(in the rows, 128 means zero)
The rows of X fall into 5 groups, and each row is roughly a mix of its group's hidden directions.
X:
[[127 174 117 168 141 137 133 107 137  97]
 [124 130 166 106 152  87  98 148 124 140]
 [115 117 151 113 155 110 130 155  75 126]
 [153 104 159 125 156 109 142 167 148 142]
 [135  84 136  91 120 113 117 142 108 162]
 [156 137 147 125 142 109 152 155 163 165]
 [157  95 127 138 177 120 113 130 138 156]
 [175  89 143 128 137 158 108 122 135 141]
 [123 153 126 146  90 152  95  94 145 134]
 [104 105  97 159 166 146 134 111 119 109]
 [156  99 118 146 158 146 153  97 150 144]
 [ 97 139 131 132  79 141 154 126  93 126]
 [154 141 173 149  93 129 105 141 110 125]
 [143 105 143 111 168 103 135 171 114 125]
 [125 174 131 170 146 138 133 120 127  93]
 [ 99 137 131 133 104 109 102 156 167 101]
 [162 137 129 119 119 130  86 168 155 118]
 [163 150 125 140 141  90 170 138 132 143]
 [118  99 101 171 155 149 138 109 118 109]
 [133 126 134 151  93 150 116  99 175 137]
 [157 156 175 139 103 133 119 157 122 132]
 [115 176 140 151 158 125 142 102 114 151]
 [142  94 103 150 159 156 140  94 133 137]
 [114 152 154 160 153 145 160 103 110 144]
 [123  99 117 106 156 106 172 145 105 119]
 [138 115  92 146 112 161 171 113 130 110]
 [123 145 121 129 161 109 108 107  74 134]
 [144 129 141 123 101 114 158  97  87 101]
 [122 150 138 144 102 148  71 108 135 130]
 [155 147 172 143 100 124 101 145 106 122]
 [121 142 100 139 111 145 117 104 185 127]
 [117  99 138 110 160 107 165 161 113 139]
 [136 146 123 140  85 143  95  86 138 127]
 [131  96 159 131  93 107 153 105 101 131]
 [155 144 105 111 113 106 110 130 177 108]
 [150 153 131 107 152  86 136 168 123 128]
 [102 126 146 101 151  97  92 143  99 131]
 [121 135 108 128  96 126 124  78 167 123]
 [166 141  91 120 153 107 125 142 110  98]
 [ 95 162 135 118  87 134 144 125 129  93]
 [ 94 113 108 126 133 166 106  86 125 116]
 [138 137 135 122 157 123 143 136  83 175]
 [ 96 149 104 142 159 138 107 156 159 140]
 [156 123 158 129 151 111 130 162 167 146]
 [154  97 119  91 105 124 102 150 154 114]
 [165 148 118  90  98 119 137 148 124 156]
 [133  91 140 106  93 140 142 154 165 130]
 [143 151 138  93  83 106 118 150 114 145]
 [143  79 144 143 102 137 128 121 168 136]
 [147 125 122  98 121 135  98 136 172  92]
 [154 153 158  95  94 112 110 144 127 146]
 [139 161 130 109 156  91 142 167 119 137]
 [116 179 113 137 144 128 114 171 143 135]
 [ 98 129 161 149 109 165 147 138 145 154]
 [171 159 133 162 143  99 149 132 121 129]
 [167 145 105 120 152 101 115 142  95 105]
 [131 115 141 117  90 132  86 142 164 108]
 [148 147 114 117 143  89 106 143 106  88]
 [105 113 155 127 108 159 135 109 152 170]
 [133 121  99 115  89 128 149 152 133  84]
 [125 146 112 142 145 133  96 172 166 136]
 [145 153 122  94 105 106 130 155  97 156]
 [165 112 141 149 177 144 133 116 128 152]
 [162 104 124 143 154 122  88 116 147 157]
 [166 138 107  85 147 109 117 154 144 122]
 [107 124 161 119 112 153 142 120 169 163]
 [128 110 115 110 159 110 181 155 122 135]
 [106 144 123 103 146  80 116 152 120 100]
 [ 94 126 157 149 125 153 155 116  89 141]
 [123 149 114  93  93 134 135 149 123  84]
 [120 109 140 112 159 105 175 155 111 135]
 [161 172 127 118 142 106 134 170 123 128]
 [111 142 153 127  90 100  96 142 107 103]
 [175 105 130 134 165 132 103 121 146 149]
 [110 159 152 115  90 110 109 161 120 110]
 [ 94 133  98 123 103 143  96  94 109 117]
 [134 157 127 168 157 125 160 102 121 151]
 [147 158 109 132 176 126  97 108 110 127]
 [127  97 141 104  86 123 142 155 163 132]
 [115  98 133 118 151 114 183 144 108 125]
 [137 167 131 111 140  89 137 170 132 119]
 [155 100 143 115 150 112 131 172 138 158]
 [137 111 138 127  98 120 155 158 170 155]
 [148 137  95 143 144 109 124 147  99  83]
 [ 87 109 121 146 145 122 150 114 166 102]
 [105 109 135 109 121 174 125 146 162 103]
 [144 128 131 150  92 111 169 140 163 144]
 [108 149 110 137 158 133 100 167 156 146]
 [113 136 153 149 169 130 119 107 108 169]
 [101 148 166 121  96 119 101 144 143 101]
 [126  90 132  98 115 146 171 150 149 134]
 [ 80 144 136 123  86 115 159 130 128 118]
 [124 137 103 156 116 164 171 112 140 108]
 [112 127 150 146  87 119 160 156 158 130]
 [152 136 102 117 132  93 129 137 180 114]
 [152 112 134 151 162 164 143 109 162 131]
 [116 146 140 154  98 157  89 102 148 128]
 [ 91  97 130  97  95 152 126 125 138 104]
 [156 141 104  99  83 128 133 142 144 100]
 [141 111 106  98 123 111  76 148 143 118]
 [109 122 148 150 113 165 149 116  82 134]
 [154 146 181 144 104 137 102 142 123 124]
 [126 102 115 129 127 174 121  77 122 124]
 [163 140 175 155 115 116 111 137 103 129]
 [108 133 107 133 162 133  99 160 167 141]
 [131 169 112 156 151 147 149 111 146  97]
 [104 121 117 106 138 134  87  98  89 115]
 [107 141  99 139 108 153 106  92 121  93]
 [130 159 113 122 118 137  99 150 166  91]
 [144  80 130  96 113 125 105 134 120 162]
 [ 98 138 134 124 154 128 120 115  72 106]
 [140 134 129 114  97 133  92 141 163  88]
 [130 122 137 106 158 101 140 154  78 120]
 [136  97 102 103 104 118  95 154 141 102]
 [123 158 136 166 151 132 149 100 106 159]
 [120 122 115 135 174 133 162 109 103 161]
 [107  96 116 142 120 168 116  87 145 122]
 [115 115 154 133 106 175 127 112 156 157]
 [154 148  97 117 147 118 105 148  99  92]
 [119 144 125 132  93 136  78  90 128 125]
 [ 92 139 107 147 152 153 105 144 158 150]
 [144 101 157 128  80 122 142 101 110 116]
 [132  85 119  86 131 145 118 137 143 163]
 [ 95 104  83 118 147 112 149 108 117 142]
 [137 154 123 115 155  88 135 172 147 120]
 [153 111 143 105 123 110 159  98  87 122]
 [115 159 122 145 147 110  97 101  86 119]
 [122  80 132  91 136 149 109 134 105 152]
 [131 153 150 123 115  73 122 153 117 104]
 [119 106  80 107 152 131 152 105 148 140]
 [139 173 124 166 144 140 132 121 150  96]
 [156 140  97 145 107 155 174 119 136 136]
 [120 157 136 128 114  90 119 164 110  92]
 [170 109 125 145 166 127 101 116 153 144]
 [126 156 135 150  99 153  89 109 157 142]
 [119  86 132  82 140 149 114 148 127 151]
 [112 139 122 125 106 129  95 143 171  89]
 [ 96 130 135 117 143 123  92 117  77 117]
 [150 141 114  91 160  99 113 149 158 121]
 [147 114 127 126  96 156 101 119 168  99]
 [165 101 122 145 175 127 109 124 133 152]
 [ 98 116 153 101 155  90 102 138 112 126]
 [144 155 132  74 105 129 122 148 143 151]
 [135 150  97 120 153 110 119 153 115  81]
 [ 92 129 111 150 157  86 135 136 103 112]
 [153  86 115  94 113 126 107 157 142 115]
 [105  91 135 137 100 158 121  86 136 127]
 [105  93 135 136  97 158 117  86 133 124]
 [130 166 117 164 134 121 165 104 119 102]
 [115 114 146 143 129 161 150 126  74 144]
 [ 85 147 134 126  92 135 159 132 103 109]
 [126 125 118 108 166 128 124 106  73 117]
 [133 133 117 108 164 109 102 111  80 135]
 [100 100 118 126 122 166 115  85 146 119]
 [ 86 105  89 112 138 122 145 106 152 123]
 [ 93 137 122 118  73 121 155 137 120 112]
 [ 89 137 140 116  79 136 155 133 106 120]
 [160 146 113 121 155 106 103 141 107  89]
 [133 121 122 175 152 116 135 151 102 164]
 [ 78 103 126  98 119 161 116 122 126 115]
 [166 135 134 129 139 118 135 152 180 151]
 [160 142 135 147 110 116 155 151 175 122]
 [160 155 118 131 141  75 147 130 129 148]
 [ 77 141 127 108  93 114 126 141 127  98]
 [108 103 139  97 142 145 110 126  82 104]
 [ 94 112 137 159 120 143 157 123  85 139]
 [124 102 133 106 159  97 170 150 113 129]
 [152 134 143 146 151 148 113 103 103 173]
 [132 111 139 132  96 139 168 153 171 130]
 [106 135 105 143 113 157 103 100 114  87]
 [140 140 163 150  91 129 109 145  88 135]
 [109 164 131 134 166 106 105 126  90 127]
 [145 155 115 152 117 117 145 132 183 144]
 [ 92 130 146 104 155 100  93 142 107 128]
 [ 85 129 109 120  94 118 136 149 115  90]
 [141 123 150 125 140 126 124 155  64 126]
 [132 105 124 106 158  98 177 147 121 124]
 [145 168 131 127 138  92 137 174 119 129]
 [137 117 134 121  98 131 163 152 179 122]
 [122  99 139 115 164 108 167 158 111 120]]
Here is one row of each group, with its name. Which group are the others in?
[124 108 149 113  91 135 120 161 171 114]  (126)
[ 77 162 137 114 113 116 156 135 116 113]  (68)
[110 155  99 131 168 147 100 152 143 141]  (37)
[109 152 128 116 102  90 116 160 104 103]  (106)
[116 117 120 111 163 109 178 152 109 124]  (112)

[157 138 157 142 132 125 145 151 169 161]  (112)
[153 110 176 125 136 109 121 156 135 161]  (112)
[159 165 131 143 130  76 144 136 131 121]  (126)
[164 140 172 143 102 128 115 139 103 149]  (106)
[142  89 118  90 109 118  99 156 145 122]  (68)
[147 120 117  91 115 132 145 159 145  83]  (68)
[ 89 107  91 104 143 125 138 102 153 128]  (106)
[150  89 146 141  97 155 143  97 135 142]  (37)
[112  90 131 140 103 160 127  85 142 124]  (37)
[119 165 145 157 153 133 164 102 117 147]  (68)
[ 84 147 117 141 146  95 115 147  96 121]  (37)
[145 147 106 152 105 157 162 113 161 138]  (112)
[120  81 134  84 131 132 121 138 103 152]  (126)
[120 157 121 131 164 118  86 111  94 120]  (126)
[146  73 131  96 117 149 106 131 120 139]  (126)
[155 146 107 109 132 118  83 130 160 102]  (68)
